Each path is a new rotation, seen through one point. The rows after it are directions, each followed by how far the rotation turns it, in deg/step (0 if it stays put).
Each turn is a multiple of 5 degrees from 10 to 175, or 0.
Path 1:
[-1.65 -0.58 -0.33 -0.23  2.47 -1.60 -0.51  2.85 -1.02  1.12  0.25 -0.87
 -4.16  1.36  1.72 -1.07 -0.98 -4.79 -0.51  1.04 -0.57 -0.89 -1.95  0.17
 -1.70 -1.12 -1.65 -0.17 -1.08  0.65 -4.16]
[-0.78 -0.47 -2.33 -1.42  0.17 -0.56 -0.82  2.55 -2.04  0.96  0.03  1.39
 -0.62  1.82  1.39 -0.35  1.76 -2.49 -0.78  4.04 -1.21 -4.16 -0.58  0.85
 -0.56 -0.69 -2.85  1.15 -3.21 -1.22 -2.08]
[-1.59  1.34 -0.97  0.62  0.48  0.33 -1.87  2.05 -1.35  2.42 -0.18  0.89
 -2.34  0.98  3.24  2.59  0.17 -4.76  1.51  2.21 -1.35 -1.29  0.97  1.95
 -1.20  0.22 -0.92  2.30  0.70  0.47 -3.62]
[-1.21 -1.28 -0.12 -1.67  2.65 -1.73 -2.08  2.95 -2.34  0.36  0.92 -0.56
 -3.70  1.06  0.68 -0.79 -0.51 -3.23 -0.23  1.88 -1.87 -1.64 -1.77 -0.52
 -0.97 -0.41 -1.51  0.42 -2.19  1.13 -4.48]
[-1.65 -0.14 -2.93  0.42  0.12  0.51  0.21  2.62 -1.44  1.55 -1.05  2.04
 -0.59  2.15  2.38 -0.26  1.52 -3.97 -0.10  3.07  0.31 -3.34 -0.64  1.11
 -0.92 -1.23 -2.54  0.14 -2.08 -1.64 -3.02]
[-1.24  1.25 -0.26 -0.67  0.65 -0.88 -2.28  2.46 -1.09  2.18  0.70 -1.07
 -2.65  0.72  2.33  2.64  0.06 -3.79 -0.07  2.69 -2.41 -2.33  1.04  2.01
 -1.56  0.57 -1.65  3.34  0.05  0.91 -2.80]
[-0.97 -1.46 -1.59 -0.77  2.43 -1.08 -1.74  2.41 -3.13  0.51  0.32  1.17
 -3.60  0.94  1.08 -0.69 -0.10 -3.20  1.79  2.15 -1.50 -0.94 -1.84 -0.29
  0.06 -0.37 -0.79 -0.23 -1.94  0.12 -5.13]
[-2.32  0.21 -1.29  0.24 -0.09  0.45 -0.65  2.42 -1.03  1.65 -0.53  0.50
 -0.63  2.32  2.58 -0.80  0.96 -4.71 -2.05  2.48  0.16 -3.29 -0.66  1.10
 -2.67 -1.19 -3.33  0.34 -1.89 -0.41 -2.45]
[-0.72  0.74 -1.48 -1.43  0.88 -1.02 -1.46  3.41 -1.33  1.95 -0.02 -0.07
 -2.44  0.10  1.30  2.28  0.72 -2.99  0.94  3.60 -2.50 -2.97  0.77  1.07
  0.43  0.75 -0.75  3.48 -0.50 -0.12 -3.17]
[-1.02 -0.85 -1.51  0.54  2.24 -1.18 -1.51  0.94 -2.25  0.97  1.07  1.29
 -3.75  1.99  2.81 -0.48 -0.55 -4.01  1.16  1.48 -1.20 -0.06 -1.74  1.22
 -1.53 -1.20 -1.58 -0.47 -1.38  0.49 -4.70]
[-2.29 -0.39 -0.35 -1.22 -0.27  0.87 -1.76  3.44 -2.24  1.04 -0.46  0.51
 -0.21  1.54  0.96 -0.86  1.22 -3.65 -1.77  2.84 -0.87 -4.18 -0.73 -0.31
 -1.81 -0.16 -3.00  0.91 -2.59  0.23 -2.72]
[-1.08  1.18 -2.12 -0.05  1.52 -0.84 -0.02  3.32 -0.39  2.44 -0.89  0.27
 -2.84  0.48  2.38  2.13  0.36 -4.53  1.19  2.89 -1.25 -1.92  0.61  1.74
  0.65  0.24 -0.56  2.32  0.44 -0.90 -3.64]
[-0.61 -1.09 -0.59 -1.02  1.94 -1.99 -2.21  0.92 -2.59  0.39  2.23  0.23
 -3.32  2.04  2.24 -0.29 -0.54 -2.89  0.23  2.34 -2.34 -1.06 -1.41  1.43
 -2.53 -0.86 -2.43  0.84 -2.25  1.34 -3.61]
[ 0.73 -0.55 -1.00 -0.80  1.31 -0.96  0.33 -1.06  0.12 -0.08  0.56  0.29
  0.16  0.23  0.50 -1.03 -0.37  0.27 -0.21  0.07 -0.34  0.32 -0.50  0.05
  0.49 -0.53 -0.35 -1.09 -0.90  0.03 -0.27]	125
Path 2:
[-1.95  2.93  2.27 -1.90  0.36  1.54 -2.66  1.56 -1.80 -2.61  2.27  2.34
  2.98 -1.01 -1.63 -0.81  2.44  2.01  1.39  1.36 -1.03 -2.72 -2.75 -0.33
 -2.52 -2.54  1.55  0.22  0.76  0.21 -0.08]
[-1.35  2.72 -0.31  0.32 -1.86 -1.55 -1.19  0.01 -0.72 -2.70  3.80  1.69
  4.17 -0.99 -0.85  1.33 -0.93 -0.75  1.84  1.29  0.22 -2.57 -2.56 -2.05
 -2.68 -1.98  1.27  0.59  1.18  2.14 -2.53]
[-2.01  3.09  1.55 -0.85 -1.48 -0.30 -2.20  0.58  0.43 -3.31  3.54  1.76
  0.42  1.67 -2.93  1.04  0.43  3.36 -0.61  0.09 -0.42 -2.41 -2.35 -0.06
 -2.65 -3.58  0.00 -1.35  0.22  1.34 -1.38]
[-1.55  2.68  0.87 -0.89  0.30  0.39 -1.94  0.66 -0.68 -3.25  3.30  1.76
  4.61 -0.47 -0.43 -1.84  0.93  0.01  2.25  2.12 -0.15 -2.29 -2.51 -0.15
 -2.44 -3.87  0.58 -0.37  1.17  0.72  1.44]
[-1.60  1.31  0.30  1.71 -3.21 -2.03 -1.05 -0.86 -0.10 -3.87  4.17  1.72
  3.23 -0.16 -1.97  0.25 -0.73  0.05  0.00  0.63 -1.10 -1.70 -1.35 -0.52
 -2.81 -3.20  1.06  0.61  0.84  0.86 -2.90]
[-2.75  1.78  2.75 -1.07 -0.98  1.13 -2.31  1.46 -0.69 -3.64  2.76  2.17
  1.39  0.24 -2.92 -0.75  2.12  3.17  0.36  0.40 -2.05 -2.79 -2.01 -0.45
 -2.03 -2.71  1.02 -0.58  0.62 -0.67 -0.28]
[-1.65  2.54  0.10 -0.02 -0.27 -0.62 -1.68  0.62 -1.76 -2.55  2.66  1.87
  4.62 -2.14 -0.28 -0.47  0.27 -0.38  2.54  1.67 -0.41 -2.51 -3.09 -1.25
 -2.26 -1.97  2.48  1.29  1.60  0.77 -1.37]
[-1.56  2.83  1.07 -0.22 -2.76 -0.92 -1.40 -0.15 -0.19 -2.96  3.88  1.88
  1.51  0.63 -2.94  2.48  0.15  1.93 -0.55  0.23 -0.61 -2.25 -1.83 -1.08
 -3.21 -2.22  0.46  0.06  0.05  2.01 -3.54]
[-2.40  3.34  1.72 -1.95  0.39  0.69 -2.44  1.41 -0.26 -2.99  3.12  1.95
  2.52  0.42 -1.40 -0.90  1.17  2.07  2.01  1.20  0.06 -2.86 -3.00 -0.81
 -1.81 -3.27  0.00 -1.58  1.01  0.87  1.47]
[-0.99  2.64 -0.88  0.88 -1.25 -1.82 -1.38 -0.82 -0.62 -3.33  3.82  1.44
  4.49 -0.44 -0.71 -0.57 -0.90 -0.73  1.10  1.66 -0.09 -1.66 -1.99  0.19
 -3.23 -4.06  1.14  1.01  1.07  1.56 -1.92]
[-2.21  1.38  2.55 -0.08 -3.16 -0.13 -1.30  0.28  0.45 -4.05  3.98  1.86
  1.80  1.17 -3.29  0.15  1.44  2.39 -0.46  0.26 -1.80 -2.00 -0.77 -0.54
 -2.80 -3.28  0.00 -0.82 -0.15  0.02 -1.18]
[-2.74  1.99  0.80 -0.16  0.07 -0.05 -2.50  1.40 -1.56 -3.48  2.42  1.97
  3.44 -1.25 -0.72 -2.08  0.81  1.12  2.38  0.87 -1.10 -2.92 -3.40 -0.87
 -1.27 -2.65  2.10  0.14  1.64 -0.70  0.25]
[-1.13  2.44  0.57  0.54 -2.06 -1.21 -1.19 -0.40 -1.27 -2.87  3.38  2.01
  3.07 -1.00 -2.23  1.65  0.39  0.28 -0.03  0.78 -0.69 -1.98 -1.96 -0.48
 -3.69 -2.34  1.95  1.81  0.55  1.40 -4.17]
[ 0.28 -0.11 -0.01  0.40  0.10 -1.62  0.90 -0.08  1.03  0.58  0.03  0.58
 -0.16 -0.27 -1.18  1.37 -0.06  0.03 -0.64  0.33 -0.11 -0.65  0.37  0.73
 -0.25 -0.28 -0.04 -0.21  0.01 -0.69 -0.69]	135
[-0.26  0.64  0.66 -0.79  0.19 -0.71 -0.22 -1.41  0.61  0.08  1.40 -0.56
  0.30 -0.42  0.89 -0.65  0.73  0.08 -0.89  0.00 -0.34 -0.56 -0.35 -0.20
  0.47  0.61  0.49 -0.61  0.07 -0.13 -0.45]	0
[ 0.11  0.56 -0.20 -0.42  1.96 -0.10 -0.36  0.49 -0.28  0.50 -0.78  0.25
  0.13 -0.48  0.22 -0.74  0.39  0.33  0.09  0.44  0.08 -0.30 -0.78  1.30
  0.06 -0.75  0.67  0.05  0.36 -0.80  0.60]	130
Path 3:
[ 3.40 -2.65 -0.35 -0.90  0.69 -1.40  2.50 -1.33 -0.63 -0.87 -1.08  0.45
  1.64  0.56 -2.66  0.54  0.47 -1.43  2.30 -0.44 -0.41 -1.30  2.40 -1.71
 -0.46  0.79  2.60  5.39 -2.56  0.72  0.24]
[ 3.86 -2.65  1.10  2.00  1.19 -1.44  2.18 -0.80 -0.46  0.55 -0.88  0.74
  1.45 -0.88 -3.97 -2.03 -0.42 -0.04  1.51 -0.77  1.33  0.36  3.22 -0.84
 -0.02  0.89  2.99  4.31 -1.22 -1.02 -1.37]
[ 2.76 -1.83  1.15  2.70 -1.12 -2.50  1.81 -1.85 -0.89 -0.35  0.71  0.30
  1.45  0.26 -4.10 -0.19  0.61 -3.24  1.17 -0.02 -0.47 -1.73  3.09 -0.64
 -1.06  1.12  2.44  3.74 -2.36  0.03  0.12]
[ 2.57 -0.85  1.35  1.37  0.41 -0.25  2.36 -2.62 -1.84 -0.39  0.62 -0.24
  2.17  1.53 -3.74 -0.18  0.15  0.97  2.11 -0.73  0.85 -0.94  2.90 -0.26
  1.22  0.27  2.59  4.48 -4.06  0.06  0.31]
[ 3.52 -3.23 -0.35  2.72 -1.96 -1.52  1.05 -0.84 -1.21 -0.01 -0.79 -0.13
  1.13 -0.63 -1.99 -0.37 -0.69  0.57  3.07 -0.70 -0.64 -1.42  3.07 -1.07
 -0.51 -0.04  2.88  4.79 -2.47  0.32 -0.19]
[ 3.43 -0.65  1.38  3.46 -0.55 -0.62 -0.34 -1.56 -1.17 -0.69  2.05  1.24
  1.08 -0.02 -3.63  0.29  0.14 -1.03  2.99 -0.95  1.88  0.45  2.85 -0.04
 -0.65 -0.20  3.30  4.27 -1.91 -0.76 -0.91]
[ 3.88 -1.45 -0.38  1.08 -0.73 -0.62  1.73 -1.25 -1.91 -2.66 -0.03  0.42
  1.68  0.73 -2.91  1.99  1.37 -2.03  2.64 -0.67 -0.61 -0.75  1.62 -0.14
 -0.53  0.16  2.20  5.11 -3.34 -0.09  0.70]
[ 3.89 -2.43  0.18 -0.21  1.63 -0.29  1.56 -0.99 -0.60 -0.49 -0.52  1.31
  1.31  0.10 -2.47 -0.02 -0.05  0.31  3.27 -1.04  1.48  0.37  2.74 -1.47
  0.12  0.14  3.44  5.45 -2.00  0.21 -1.07]
[ 4.33 -2.81  0.46  2.50 -0.13 -2.13  1.71 -0.37 -0.57 -0.86 -0.88  1.02
  1.08 -1.03 -3.99 -0.43  0.40 -2.82  1.30 -0.30  0.15  0.04  2.39 -0.63
 -1.52  1.09  2.38  4.20 -0.92 -1.15 -0.76]
[ 2.36 -0.84  1.76  0.51  1.27 -1.31  2.31 -2.59 -0.75 -0.72  1.26  0.89
  1.77  1.31 -4.45  0.30  0.58 -2.62  1.29 -0.40  0.98 -0.93  3.05 -0.90
 -0.10  1.09  2.71  4.20 -2.59  0.30 -0.29]
[ 3.36 -2.66  0.12  1.05 -0.27 -1.34  3.34 -1.38 -1.67 -0.34 -1.93 -0.69
  2.01  0.18 -3.45 -0.96  0.16  0.51  1.27 -0.57 -0.46 -1.13  2.69 -0.85
  0.71  1.01  2.00  4.64 -3.28 -0.11  0.33]
[ 2.54 -2.33  1.16  2.98 -0.61 -1.95  0.59 -1.85 -0.02  1.29  0.87  0.52
  0.90 -0.38 -2.96 -1.21 -0.70 -0.32  2.60 -0.52  0.92 -1.00  3.94 -1.51
 -0.44  0.36  3.70  4.04 -1.81  0.38 -1.05]
[ 3.22 -0.78  1.07  3.89 -1.64 -0.97  1.25 -1.88 -2.29 -1.78  1.06  0.07
  1.69  0.24 -4.18  0.55  0.64 -1.51  1.79 -0.47  0.11 -0.44  2.46  0.69
 -0.28  0.32  1.95  4.14 -3.05 -1.07  0.25]
[ 0.53  0.45 -0.20 -0.52 -0.83  0.27 -0.02 -0.44 -0.10 -0.39  0.09  1.59
  0.54 -0.48  0.51 -0.53 -1.53 -0.26 -0.43  0.25 -0.04  0.62  0.71 -0.02
 -0.17  0.97 -0.45  0.26 -1.12  0.21 -0.01]	0
[-0.91  0.26  0.45  1.31 -1.26 -0.27 -0.10 -0.76 -0.34  0.85  0.50 -0.78
  0.09  0.20 -0.10 -0.57 -0.46  1.08 -0.25  0.11 -0.32 -0.93  0.68  0.19
  0.62 -0.14  0.01 -0.46 -0.84  0.27  0.40]	45
Path 4:
[ 2.46 -0.08 -0.04  0.97 -0.51 -0.42 -1.73  1.80 -0.88 -0.09 -2.12 -0.34
  3.44 -2.34  1.62 -3.83  1.28  1.94 -1.47  0.97  1.57  0.58 -1.60 -2.88
  1.99  1.44  4.78  1.20  2.07 -1.90  0.52]
[ 2.84  0.79 -0.13 -0.31 -0.54 -1.07 -0.68  2.48  0.94 -1.37 -1.02  2.68
  2.39 -0.21  1.59 -2.33  2.64  1.45 -0.79  0.34  2.85 -1.26 -2.55 -1.58
  2.38  4.24  2.49 -0.80 -0.37 -2.13  2.40]
[ 2.47  1.08  0.83  0.63 -0.03 -0.79 -2.72 -0.60  0.91  0.26 -2.70 -1.82
  4.06  0.54  2.22 -2.84  1.67  0.78 -0.04  2.41  2.62 -1.45 -0.96 -2.71
  2.17  3.07  2.13  0.37  1.21 -2.47  1.08]
[ 1.94  1.41  1.59  1.97 -1.01 -1.15 -0.39  4.02 -1.65  0.33 -1.75  0.55
  2.52 -1.34  1.41 -3.78  1.56  0.94  0.61  0.52  2.52 -0.38 -0.50 -1.74
  2.09  2.36  4.07  0.47 -0.27 -3.21  0.61]
[ 3.16  1.49  2.13  0.08 -1.79  0.21 -1.91  0.81  0.15 -0.35 -1.88  2.10
  2.51  1.20  2.43 -2.83  2.31  1.86 -0.26  1.08  2.89 -1.98  0.15 -1.40
  0.67  3.51  0.75 -1.25 -0.59 -3.27  3.17]
[ 0.80  1.29  1.66  1.11 -0.82  0.12 -1.93  0.30 -0.66  1.42 -2.68 -0.85
  3.84  0.06  2.69 -2.41  3.30  1.14  0.71  2.46  2.74  1.15  1.92 -1.76
  1.33  1.72  2.62  1.73  0.85 -3.88  0.77]
[ 2.08  0.39  1.93  0.35 -1.68  0.77 -1.03  3.78 -2.56  0.42 -1.67  3.27
  1.75 -0.70  1.87 -2.53  2.39  1.52 -0.64  0.09  2.79 -0.26  1.90 -3.24
  1.85  2.16  2.04 -0.47 -0.32 -2.45  1.46]
[ 2.81  0.33  0.98 -0.83 -1.59  1.18 -2.20 -0.99  0.26 -0.19 -1.78  2.13
  3.29  0.25  2.56 -2.50  3.35  2.95 -1.70  1.38  2.19  0.48  1.00 -1.75
 -0.12  1.95  1.63  0.20  1.61 -2.82  3.14]
[ 0.43 -0.56 -0.40 -0.36  0.31 -0.14 -1.56  2.21 -0.98  0.82 -1.84  1.43
  3.43 -1.46  2.00 -1.10  4.00  1.32 -0.75  1.75  3.19  1.97  1.21 -3.09
  2.90  1.91  3.24  1.37  1.35 -2.20  0.19]
[ 3.38 -0.72  0.35 -0.49 -1.18  0.77 -2.21  1.92 -1.15 -0.59 -1.99  2.50
  2.28 -1.14  1.53 -3.08  1.40  2.20 -2.81  0.21  2.11 -0.78 -0.67 -4.24
  1.73  2.16  2.60 -0.86  1.41 -0.83  1.72]
[ 2.16  0.49 -1.02 -0.31 -0.19 -0.76 -1.33 -0.15  1.49 -0.68 -1.49  0.80
  3.84 -0.89  1.97 -2.32  3.48  2.41 -1.13  1.35  2.36  1.18 -2.14 -0.84
  1.16  2.76  3.50  0.97  1.77 -2.83  2.36]
[ 1.68  0.02 -0.11 -0.11  0.70 -1.11 -2.00  2.99 -0.13 -0.09 -2.05  0.36
  3.21 -0.46  1.55 -1.94  1.90  0.15 -0.38  1.50  3.38 -1.29 -1.00 -3.86
  4.26  3.64  2.62 -0.28  0.50 -0.99  0.10]
[ 3.92  0.89  1.20  1.35 -1.45 -0.10 -1.81  1.09 -0.35 -0.67 -2.21  0.01
  2.71 -0.77  1.61 -4.78  0.42  2.15 -1.03  0.53  1.32 -1.67 -1.94 -1.97
  0.63  2.16  3.39 -0.27  1.04 -2.34  2.24]
[ 0.47  0.28 -0.46  0.46  0.54 -0.96  0.11  0.15  0.89 -0.51  0.00 -0.99
  0.22 -0.06 -0.36 -0.47 -0.80 -0.37  0.22  0.02 -0.13 -0.94 -1.99  0.23
  0.66  0.72  0.51 -0.24 -0.09  0.31 -0.16]	35
[-0.58  0.22 -0.50 -0.63  0.56 -0.31 -0.30 -1.28  1.29  0.12  0.06 -0.26
  0.67  0.85  0.42  1.03  1.08 -0.24  0.32  0.82  0.58  0.27  0.03  0.58
  0.21  0.73 -0.81  0.24  0.00 -0.31  0.32]	125
